[[124 139 132 107 129]
 [144 125 129 148 116]]
107

[[142 109 121 137]
 [149  99 115 150]]
121

[[134 142 123 111 113 146]
 [136 138 140 119 109 152]]
113

[[113 125 125 133 155 131]
 [130 136 142 121 120 127]]
155

[[110 156 152 108 102 149 149]
 [111 154 150 110 103 148 148]]
149

[[104 129 103 132 114]
 [117 132 158 145 140]]
132
---
[[115 108 144 113 111 143 138]
 [144 150 112 144 148 114 116]
 [115 110 146 113 111 140 139]] ==> 140

[[126 129 127 127 133 121 125]
 [128 104 140 145 115 122 102]
 [124 100 108 138 139 125 125]] ==> 125

[[112 107 146 114 107 145 142]
 [112 104 145 111 109 141 144]
 [144 150 107 147 150 112 111]] ==> 112

[[109 157 153 107 100 150 149]
 [144 102 107 147 152 108 110]
 [144 100 106 146 154 107 107]] ==> 107

[[125 120 118 133 106 138]
 [127 128 126 131 121 128]
 [135 131 134 128 144 120]] ==> 144

[[122 130 133 126 100 116]
 [122 136 130 127 105 113]
 [122 138 127 132 108 113]] ==> 108

[[135 125 121 126 116 120 122]
 [131 136 123 126 114 118 107]
 [130 135 121 121 105 121 101]] ==> 121

[[121 119 123 121 122 123 139]
 [126 136 132 132 142 134 127]
 [113 121 144 143 128 133 104]] ==> 133
---
Q:
[[123 122 142 115 109 119 140]
 [123 129 156 134 123 130 121]
 [114 105 125 121 131 109 116]]
A: 123

Q:
[[133 129 129 125]
 [149 110 106 152]
 [132 128 129 127]]
A: 133

Q:
[[126 124 146 109 148 152]
 [100 120 126 147 154 139]
 [130 147 148 134 117 131]]
A: 126

Q:
[[103 124 123 122]
 [ 98 119 139 143]
 [102 130 125 121]]
A: 103

Q:
[[118 129 108 120 140 120 144]
 [107 131 120 114 125 147 131]
 [106 130 119 113 127 143 135]]
A: 118

Q:
[[120 117 143 120]
 [127 108 142 115]
 [139 105 133 113]]
A: 120

Q:
[[115 141 124 125 124]
 [126 155 124 130 131]
 [126 146 105 143 146]]
A: 115
---
[[123 149 122 142 121 148 143]
 [119 137 120 135 111 152 146]] Out: 137

[[107  99 144 123 108 116]
 [121 152 100 127 140 140]
 [119 112 142 141 115 111]] Out: 152

[[111 146 113 145 144 144 111]
 [148 106 146 107 109 109 148]] Out: 106

[[133 141 149 121]
 [122 114 111 134]
 [122 127 103 126]] Out: 114

[[120 117 139 121 102 137]
 [116 116 140 137 112 119]
 [128 141 101 129 149 132]] Out: 116

[[125 131 136 123 129 127 124]
 [123 130 134 130 129 127 124]
 [114 116 105 142 130 132 148]] Out: 130

[[115 124 155 126]
 [133 140 111 134]] Out: 140

[[147 131 121 125 117 128]
 [155 134 151 124 124 132]] Out: 134
---
[[131 147 109 122]
 [133 135 105 131]
 [133 129 106 135]] gives 133

[[129 127 127 130 128]
 [106 116 114 113 150]] gives 129

[[151 113 114 131 108 127]
 [136 137 137 120 125 112]
 [110 132 124 139 118 135]] gives 136

[[132 127 130 133 124 133 123]
 [146 148 110 107 150 111 152]] gives 132

[[118 147 140 120 113 128]
 [125 141 137 123 103 107]] gives 118

[[101 134 131 129 123]
 [136 140 132 108 108]] gives 101
---
[[125 140 121 104 135 143]
 [132 126 141 112 135 155]
 [106 138 151 125 126 109]]
104

[[144 120 125 124 142 111]
 [133 133 133 120 123 128]
 [108 137 135 150 130 140]]
124

[[138 131 128 130 135 150]
 [136 131 128 136 133 133]
 [150 130 128 128 136 135]]
130

[[148 111 143 121 131 126]
 [123 112 111 111 148 148]
 [107 140 140 117 138 113]]
121

[[110 131 138 140 120 113]
 [131 120 120 113 133 136]
 [106 133  98 124  99 110]]
140

[[107 133 101 123 101 118]
 [135 115 121 120 130 138]
 [118 137 146 145 131 118]]
123

[[148 108 142 121 136 107]
 [150 105 145 121 138 105]
 [108 148 113 134 120 148]]
121
---
[148 128 112 156] | 128

[[139 148 134 125 103 136]
 [131 112 145 124 136 147]
 [128 123 131 118 130 137]] | 148

[109 153 104 120 118 102 115] | 153

[111 130 107 155 109 105] | 130

[[116 145 120 149 145]
 [131 102 130 116 123]] | 145

[118 141 119 150 152] | 141

[109 118 153 106 139] | 118

[[132 128 120 138]
 [106 135 132 125]] | 128
---
Input: 151	137	133	121	123	134
Output: 123

Input:
121	131	115	133	105
155	126	112	122	112
Output: 133

Input: 117	118	108	141	156
Output: 141

Input: 142	134	110	106
Output: 110

Input: 120	141	101	114	109	138	152
Output: 138

Input: 158	120	130	121
Output: 130

Input:
137	125	143	132	146	129	117
157	145	125	139	130	134	129
112	119	122	138	138	124	138
Output: 129

Input: 122	139	129	105	123	115
Output: 123

Input:
114	138	126	124	136
149	119	154	127	145
Output: 124
---
[[140 147 115 123 129 119 131]
 [137 103 141 133 120 126 129]
 [131 137 126 128 133 120 130]] Answer: 137

[[124 141 122  99 115 127]
 [132 113 152 117 128 123]] Answer: 132

[[126 145 103 125 103 147 135]
 [127 135 147 145 128  99 108]] Answer: 127

[[140 153 127 136]
 [125 110 136 113]] Answer: 125

[[126 133 135 134 121]
 [ 99 153 152 155 105]] Answer: 99

[[124 146 132 150 124 118]
 [128 128 156 147 119 151]
 [132 114 131 127 128 151]] Answer: 128
---
[[132 125 121 121 127 132 141]
 [132 127 122 121 127 130 142]
 [111 118 129 123 150 135 136]] ==> 111

[[140 152 116 123 124 143 125]
 [129 139 130 132 120 132 122]
 [130 133 134 131 127 134 128]] ==> 130

[[105 104 157 157 157]
 [130 130 132 132 132]
 [139 139 122 122 122]] ==> 139

[[100 124 136 136]
 [111 108 129 147]
 [120 119 130 136]] ==> 120

[[113 139 123 144 151]
 [134 127 141 145 152]
 [104 125 125 138 149]] ==> 104

[[128 127 128 111]
 [129 125 129 105]
 [124 130 131 147]] ==> 124
---
[[139 130 124 127 112]
 [111 125 130 129 149]] result: 111

[[127 129 117 130 130]
 [128 129 110 122 117]
 [127 129 141 130 103]] result: 128

[[153 114 135 121 123 126]
 [132 126 134 119 138 124]] result: 132

[[132 117 143 118 121 150]
 [127 131 124 131 130 123]] result: 127

[[133 148 127 105 109 140]
 [143 112 110 141 104 145]
 [132 124 111 107 149 139]] result: 143

[[153 119 139 110]
 [110 154 114 151]] result: 110

[[136 131 127 126 138]
 [148 107 110 110 142]
 [141 113 118 114 141]] result: 148

[[154 144 141 133 132 129 139]
 [127 137 131 132 120 125 124]] result: 127
---
[143 140 143 127 139 103 139] gives 127

[111 150 109 146 149] gives 109

[122 123 101 156 127 125 107] gives 156

[[133 138 147 130 134 119 121]
 [128 109 133 134 132 115 115]
 [103 127 124 116 144 114 116]] gives 134

[[153 107 154 107 107]
 [119 142 119 141 141]
 [144 116 144 116 116]] gives 119

[[140 132 134 143 143]
 [137 133 111 124 158]
 [148 146 131 145 129]] gives 111

[118 119 140 121 153 155 118] gives 121

[104 128 117 149  98] gives 117
---
[[124 137 136 105 122]
 [116 117 134 142 136]
 [113 145 131 110 137]] => 105

[[122 130 137 139 127 134 105]
 [122 129 127 135 118 135 116]
 [120 135 126 128 114 123 121]] => 134

[[133 141 148 152]
 [138 145 151 154]
 [151 155 155 152]] => 148

[[127 121 130 127 131 128 128]
 [128 112 135 127 128 130 128]
 [124 107 136 128 122 131 128]] => 128

[[127 125 127 108]
 [127 129 126 107]
 [129 130 126 153]] => 127

[[127 128 137 117 129 132]
 [132 115 131 103 121 132]
 [126 125 139 111 129 134]] => 129
---
[[128 137 111 149 122 100 132]
 [142 118 119 122 148 113 106]] result: 132

[[129 155 127 128 155]
 [127 156 129 128 129]
 [128 158 156 155 128]] result: 129

[[133 137 152 103 112]
 [145 132 119 119 120]] result: 112

[[150 134 102 140 150 113]
 [133 127 132 122 125 134]] result: 113

[[132 108 135 127 141]
 [132 154 158 141 148]] result: 141

[[137 142 107 122 130]
 [139 144 106 118 130]] result: 130
---
[[138 147 114 127 130 119]
 [123 119 137 130 129 139]
 [118 139 106 141 145 119]] Answer: 141

[[121 138 116 105 121 144]
 [137 122 142 121 126 147]
 [142 119 123 127 127 136]] Answer: 127

[[130 142 130 131]
 [148 124 149 150]
 [123 149 124 124]] Answer: 149

[[153 119 112 123]
 [138 118 131 149]
 [133 124 110 122]] Answer: 124

[[143 128 137 138]
 [143 133 132 139]
 [151 128 140 144]] Answer: 128

[[122 132 139 129 135 111 125]
 [133 126 121 129 124 126 122]
 [122 134 141 130 129 106 124]] Answer: 129
